A single turn carries every row of the set below to another of its rows. Some are shown first; where does it send the rows asked next?
nake: [  1.1 -18.7   7.7 -17.9  -2.9  22.0  -0.6   3.5  -3.0   4.3   3.9   1.2]
Vakas: [-16.0  13.0 -17.6  16.4  -4.2 -18.4   0.8  12.1  25.8   2.1  21.4  38.1]
teku: [  9.0  -7.9  -6.2  -6.1 -12.2   5.7 -12.1  24.7  22.0  38.6   7.7  23.3]
Felus: [ 17.2  12.3 -16.1   8.3 -10.4  10.0  -3.0  13.3  15.4  -7.5 -21.6  12.9]
ruve: [ -5.0  10.6   5.9  19.9  -6.3  -7.7   2.0 -19.4  13.3 -13.2  -1.5  33.3]
muvev: [-33.7  -3.6  -4.7 -12.5 -12.4 -16.8 -14.1   6.0  14.7 -11.3   4.0   3.4]
Vavem: [-23.6  -4.5   6.2  21.7 -26.7   1.2  -1.1  -4.4  -3.5  -0.7  35.5  18.1]
Zeri: [-18.1   4.5 -16.3   7.8 -12.1 -23.8  -2.9  14.7  27.2  -3.1  19.4  37.8]
Gakiz: [ -2.9   6.4   0.2  -0.7  -3.2  -1.0 -21.2  12.8  31.5  32.4  -3.3  31.4]
koded: [-23.8  -8.7  -3.2  20.4  -7.3  14.6 -19.9  26.9  21.1  15.3  26.8   0.7]
lokon: [ 28.7   2.6  -9.0  10.5 -13.3  18.8   2.6  10.4   8.5  14.5  -9.9  16.6]
biris: [-14.2  10.3   1.6  19.6 -21.7  -8.3   7.9 -12.7  -3.5 -17.1  15.1  23.0]
nudid: [-20.8  -0.2  -8.4  24.1 -35.1  -0.6   0.3   3.6  -4.4  -7.2  29.5  11.3]
museg: [  1.5 -13.8  10.3 -21.0  10.4   8.4  -4.8  19.6  15.5  -8.7   8.5  16.6]
kaz: [-27.1   1.7  -0.7  23.9 -37.0  -2.0  -9.1  -5.6  -1.2   6.9  23.7  12.1]
fozer: [ -1.2 -18.7 -15.6  -3.5 -24.6   1.4  -3.6  24.1  12.9  36.4   7.5  15.2]
Vef: [-14.2  -8.4   7.8  22.9  -6.1  27.0 -12.8   9.2   6.9  -5.3  11.0 -12.0]
dela: [-18.5 -15.5  11.6  -7.4   0.9 -23.7  -3.7  16.7  22.5  17.6   5.5   1.0]
gel: [ 22.4  -9.5 -12.0  17.1 -15.9  14.9  16.4   8.8   3.2  18.3   3.1  23.5]
kipo: [-33.5  -1.7   7.3  -0.8 -24.3 -16.3  -6.8  -5.5   0.5  -6.6  19.9  14.4]
Lado: [ 12.0 -20.2   7.8 -19.1  -6.2  16.9  -4.3  16.2   4.9   7.8   1.9   3.5]
Koz: [  0.2  -5.0   6.4  -6.3  15.0  -9.8  -1.9  23.7  21.8 -10.5  24.4  22.5]
pevo: [ -9.1  13.0   7.1  17.6  -2.1  -2.3   0.9 -22.4   7.7 -13.9  -5.5  20.0]
Gedop: [  3.3  11.1 -15.0   3.9 -13.6  -8.2 -10.6  15.7  15.6 -16.4 -17.4  -3.8]
besaz: [  6.5 -26.1  13.1 -11.3  -2.6  15.0  -1.4   4.5   1.6   6.9  -1.3  -1.0]
sib: [  3.4   9.6 -12.5  27.2  -6.6 -22.0   8.1  16.5  27.2  20.7  -3.6  17.7]
riveg: [ -7.6   1.8   0.1  -1.5   6.2 -13.5   2.3  24.5  26.3  -8.0  28.9  31.4]
Pofe: [-5.1  6.8 -5.5 44.0 -7.2 23.4 -8.7 12.4 17.1 10.8 15.3  8.4]
lov: [ 21.0   7.9 -19.5  17.7 -11.6  20.6   9.9   6.3   5.3  13.3  -2.8  21.3]
Lifu: [ -5.6  19.1  16.4  16.8  -3.6  -5.4 -11.3 -14.6  22.4  12.5  -7.1  27.7]
loneg: [-11.5   8.2 -10.0  -4.8 -20.0 -10.3 -10.6  13.0  15.2 -19.7 -13.6  -4.5]
rogo: [ 26.8  -1.7 -14.9  22.8  -9.5  13.7  10.8  10.5  10.0  13.9  -3.6  19.7]
kof: [-27.8  -5.8   1.2 -10.3 -17.8 -17.0 -13.9  -2.9  13.8 -15.9  -3.2   8.0]
Betar: [ -2.4 -15.1 -12.4  -3.3 -14.4  -2.2 -12.1  26.2  22.0  39.0   7.3  14.8]
Zub: [-25.2  12.4 -12.4  17.7 -29.3 -21.1  -1.8   3.6   9.3   2.5  22.5  28.8]
kela: [ -8.0  -6.8 -15.0  -8.1 -13.6   5.0 -12.6  22.2  18.7  40.3  12.4  20.2]
sogad: [-25.7  -3.0  -6.7  19.7 -18.9  11.7 -20.6  23.7  10.6  15.7  32.8   5.5]
talos: [  7.6  -4.7  11.1  12.9   4.3  -7.6  17.2   0.5   7.5 -11.8  -8.8  -1.2]
fumo: [-19.0  -6.1   8.8  18.3 -15.1  24.3 -15.1   4.2  -3.8  -3.6  19.0  -7.3]
reda: [ -3.1  14.7  13.2  12.3   0.6  -9.4 -21.1  -5.4  26.5  23.4  -6.1  24.7]
Ririr: [ -5.8   9.8  -5.5  41.4 -15.4  22.8  -7.3   7.4   4.3   6.5  23.8  12.7]
tatis: [  4.7 -27.0  10.3  -9.1 -13.9  15.9   2.4   0.9  -3.4  16.8  -0.4   4.4]

koded turns into Pofe
Vakas turns into pevo
Ririr turns into fumo
Where do these go?
Lifu turns into loneg
reda turns into Gedop
lov turns into nake
talos turns into dela
Gakiz turns into Felus
teku turns into lokon
ruve turns into kof
nudid turns into Vavem
rogo turns into besaz
fozer turns into gel
biris turns into kipo

